0: [ 85 165 150 157 205 135 121  81 148 130 143 161 160 121 147 127 226 117
 135 103 148  97 151 172]
1: [ 86 131 139 134 161 147 116 133 134 145 132 145 141 127 169  91  83 100
 134 111 144 249 129 143]
2: [119 109 131  82  69 123  92 130  76 122  93 100  73  73  83  58  67 205
  99 115  88 255  67  76]
3: [ 76  98  92  84  74 117  91 101  64 106  82  96  43  72  77  35  38 135
  86  72  68 255  57  66]
4: [129 156 126 168 205 167 129  87 178 139 167 158 126 173 145 120  93 139
 137 118 153 125 177 134]
5: [101 158 150 175 212 136 128 124 162 144 154 170 171 159 150 137 134 123
 152 119 168 113 168 163]
6: [ 79 146 140 119 177 118 126 146 136 136 112 109 255 107 110 209 111 145
 137 110 128  37 108 105]
7: [101 115 103 124  96 110 240 255 115 108  83 104  81 159 139  60 118 157
 123 107 122  43 164 170]
8: [105 172 146 160 181 133 128 128 157 145 152 156 197 154 170 143 156  99
 150 143 169  87 154 175]
9: [113 135 124 123 210 121 129 143 155 134 148 109 171 143 101 255 109  87
 136 132 139  52 120  86]
10: [ 91 159 143 162 178 127 122 124 154 141 152 153 200 141 167 148 179 101
 150 131 168  94 142 199]
11: [ 82 150 148 151 161 123 122 117 132 143 139 149 219 118 168 139 216  84
 137 137 158  83 132 208]
12: [ 81  89  95  78  55 114  91 150  66 111  87  89  58  68  75  57  36 173
  89  90  83 255  63  66]
13: [ 55  91  94  72  66  95  86 121  62  93  78  86  37  63  79  34  40 123
  83  74  70 255  60  63]
14: [ 86  71  81  51  68 103  84 133  72  98  92  69  45  58  78  33  34 146
  77  96  54 255  48  73]
15: [ 86 160 151 172 209 136 106  70 149 144 145 161 146 113 151 115 177 116
 130 104 147 159 145 144]
16: [109 123 130 153  92 141 151 104 145 157 149 121 238 123 233 142 140  88
 148 194 136  55 136 141]
17: [ 84 164 141 159 234 132 119  74 153 139 133 158 143 121 143 115 213 137
 133 104 143 115 150 174]
18: [ 85 137 135 150 163 154 125 109 131 146 124 158 126 124 169  80  84 127
 134 101 124 234 134 141]
19: [220 117 113 129  93 152 152 131 171 109 146 104  64 255  87 155  44 125
 135 127 137  48 182  75]
20: [110 150 139 154 182 146 117  75 174 125 163 181 112 129 139 105 100 140
 131 123 148 200 164 116]
21: [189 107 119  86  78 182 116 145  72 138  99 106  61  71  85  51  49 235
 102 102  76 255  75  70]
22: [103 141 141 164 105 134 159 156 146 162 145 138 222 156 218 144 128  82
 159 176 172  59 171 139]
23: [ 98 114 144  95  70 111 105  98  73 126  91 119 137  71  98  41 255 255
 100 182  91  82  61 208]
24: [ 86 161 140 182 169 152 142 123 160 148 143 168 191 150 179 128 125 124
 153 127 158  86 160 166]
25: [138 136 151 148 105 126 240 228 152 115 107 122 137 174 144 145 138 126
 157 145 154  37 170 130]

[ 99 160 136 197 192 149 150 113 176 140 151 169 149 179 143 118  90 136
 152 117 161  77 197 114] 4 5 24
[103 154 133 148 208 146 137 103 181 125 162 182 154 125 155 110 141 139
 140 129 149 105 161 146] 5 4 24
[ 74 102 119  83  83  91 106 103  84  95  97  85 136  80 113 130 255  63
 110 107 106  47  66 149] 11 23 0
[212 136 101 171 141 132 125  71 163 149 165 161  99 130  99 196 139 100
 129 188 123  46 233  98] 4 19 9
[222 120 113 125  93 149 145 134 145 109 128 105  57 255  82 115  44 148
 120 102 125  43 177  55] 19 25 4
[249 120 127 111  77 108 131 110 125 114 126  94  81 188  83 255  46  71
 134 154 132  47 137  76] 19 9 25
[ 96 130 126 117 176 127 121 103 141 136 138 105 175 120  99 255 114 104
 128 118 114  42 102  68] 9 6 8
[ 97 117 131 102  84  98  97 103  98 123 117  98 142  79  92 197 255  59
 115 139 111  53  86 108] 11 0 9
[136 126 176 113  72 129 186 173 130 115 130 107 152 154 110 162 177 162
 150 194 155  46 125 205] 25 22 8
[ 77 138 155 112 104 111 120  77 107 115 114 117 163  92 121 197 255  89
 132 130 109  46  98 121] 11 0 10
[211 138 141 145 126 145 173 183 174 133 152 126 124 220 103 190  54  93
 162 143 162  58 184  80] 19 25 9
[ 83 136 141 112 176  99  95  99 114 113 114 123 139  98 125 106 255  82
 124  99 129  90  98 189] 0 11 17
[255 130 100 165 138 139 108  61 137 154 130 126  76 150  98 212  76  95
 119 157 108  35 241  68] 19 4 9
[ 93 135 138 131 179 137 127  99 143 140 143 164 155  96 172  90 166 112
 137 123 132 185 126 181] 15 18 1
[121 157 157 167 168 153 153 114 180 139 146 157 128 191 150 129 100 150
 158 117 165  82 186 120] 4 5 24
[108 141 160 116 112 115 133  78 114 127 120 109 149 109 112 255 241  89
 137 148 119  37 112  86] 9 6 11
[212 140 139 133 154 138 135 116 160 137 156 118 118 180  95 255  80  76
 145 157 145  53 168  78] 9 19 4
[100 151 135 176 198 151 102  69 161 137 160 177  92 145 130  91  62 139
 128  95 134 205 175  94] 20 18 4
[158 122 133 110 101 122 131  88 137 123 148 133 116 117  92 255 156  81
 139 175 120  41 123  71] 9 6 16
[123 123 135 116  78 147 115 104  91 136 108 138  93  78 103  44  83 255
 113 161 109 115  91 132] 2 21 23
[157 110 118  89  83 121 215 255 139  97 123 116  88 217 101 132  60 129
 146 134 143  38 124  72] 25 19 7
[186 144 203 138  78 133 146 136 135 132 133 132 145 182 108 204 120 174
 161 210 176  56 144 149] 25 22 8
[ 97 137 124 143 153 138 113  83 138 133 142 134 207 105 169 126 244  90
 140 141 129  80 113 221] 11 10 0
[ 87 149 154 136 179 110  91  96 132 143 142 143 154 104 136 132 255  76
 131 120 138 142 110 172] 0 11 17
[180 118 123  91  94 115 113 108 106 119 120  88 105 128  84 255  75  56
 132 156 111  48 112  73] 9 19 6
[121 145 129 153 132 134 157 108 179 123 141 164  98 157 162  89 122 197
 145 130 162  94 195 195] 4 24 5
[145 149 120 176 186 162 134 113 194 126 175 151 116 211 129 104  62 149
 139 134 165  84 207 104] 4 5 20
[ 72 129 148 107  92 100 148 113  99 115 102 113 170 102 144 137 255 100
 129 110 131  43  94 255] 11 10 0
[109 124 151 109 110 114 132  87 119 127 116 107 146 105  98 255 210  84
 137 142 104  38 103  81] 9 6 11
[ 82 113 117  91  93  94 106 104  91 107  97 104 148  85 125 116 255  66
 119 106 116  57  84 255] 11 0 10
[255 110  87 161 111 140  97  57 143 144 139 109  64 160  80 131  53  94
 102 157  98  44 249  74] 19 4 20
[ 82 122 117 106 127  95  96  97 100 114 104 110 131  99 131 107 255  70
 112 102 121  63  90 225] 11 0 17
[137 138 122 181 158 182 140 171 184 150 172 155 131 197 142  92  62 147
 143 130 155  95 173 111] 4 24 5
[133 116 143 115  62 122 130  95 107 118 124 148 121  54  98  53 186 255
 113 227 108  84  89 175] 23 2 0
[107 152 136 186 181 161 144 134 183 145 146 164 144 183 159 112  78 150
 153 117 164  79 190 117] 4 24 5
[127 105 140  79  67 120  99 180  72 131  95 106  95  82  88  55  79 255
 103 126 100 255  62  87] 2 21 12
[133 155 165 150 136 132 145 116 157 139 154 137 155 185 123 243 122 101
 167 156 174  60 176 133] 9 8 5
[ 85 163 133 175 219 138 117  73 161 136 145 173 106 149 143  98  93 156
 131  93 141 181 183 128] 20 4 15
[ 97 136 144 131 185 114 114  84 139 118 141 155 144  86 151 111 255 111
 124 117 130 110 121 190] 0 17 11
[255 118 118 112 107 134 129 109 143 130 136  93  84 196  81 255  43  65
 129 141 121  48 162  70] 19 9 4
[255 112 111 117 102 143 131  85 136 123 121 110  58 198  84 233  46  91
 120 124 101  40 172  62] 19 9 4
[ 81 133 136 122 146  99  95  91 107 123 113 124 155  86 144 114 255  71
 116 116 124 105  97 217] 11 0 17
[125 109 129  98 118 111 125  83 117 113 133 116 131  69 101 255 255  78
 139 156 101  44 100  78] 9 6 0
[ 88 113  96  98  91  96 174 151 111  91  97 114  89  87 142  61 255 127
 120 127 107  43 115 255] 23 7 11
[104 145 131 143 146 140 127  98 153 139 156 146 204 118 169 133 206  96
 138 138 143  79 131 189] 11 10 8
[ 90 154 143 162 148 153 125  80 149 129 140 162 100 183 148  91  60 185
 134  95 164 186 178 143] 20 4 18
[132 144 142 133 192 166 126 180 142 197 145 145 200 107 180 106 124  84
 149 139 128 168 131 128] 1 8 5
[108  90 110  75  58 125  97 162  80 128 108  96  85  64  94  42  68 255
  88 132  79 255  53 104] 2 12 21
[ 97 128 154 121  99 103 172 208 109 108 116 108 179 145 146 151 195  93
 153 128 158  54 123 255] 11 10 25
[137 119 158  86  69 117 105 138  77 130 103 104 153  78  99  66 255 250
 116 199 105  82  70 158] 23 11 0
[115 102 131 101  65 107  97 138  70 139  91 107 129  79  93  69 156 255
 107 186 112 108  66 222] 23 2 21
[ 86 147 168 144 113 114 158 112 130 131 125 127 183 138 153 194 245 112
 150 132 149  42 128 191] 11 10 0
[255 101  99 103  76 132 115  84 140 113 145  88  67 207  80 255  45  83
 120 161 103  50 141  68] 19 9 4
[117 151 132 182 193 147 109 104 181 138 163 169 110 204 130 102  62 153
 141 108 176 160 196 123] 4 20 5
[ 87 153 134 167 207 148 118  74 153 133 141 173  92 140 141  82  80 145
 126  95 132 206 170 127] 20 18 4
[ 96 146 148 176 113 149 162 111 142 164 136 160 203 147 224 113 117 103
 153 173 151  66 158 162] 22 16 24
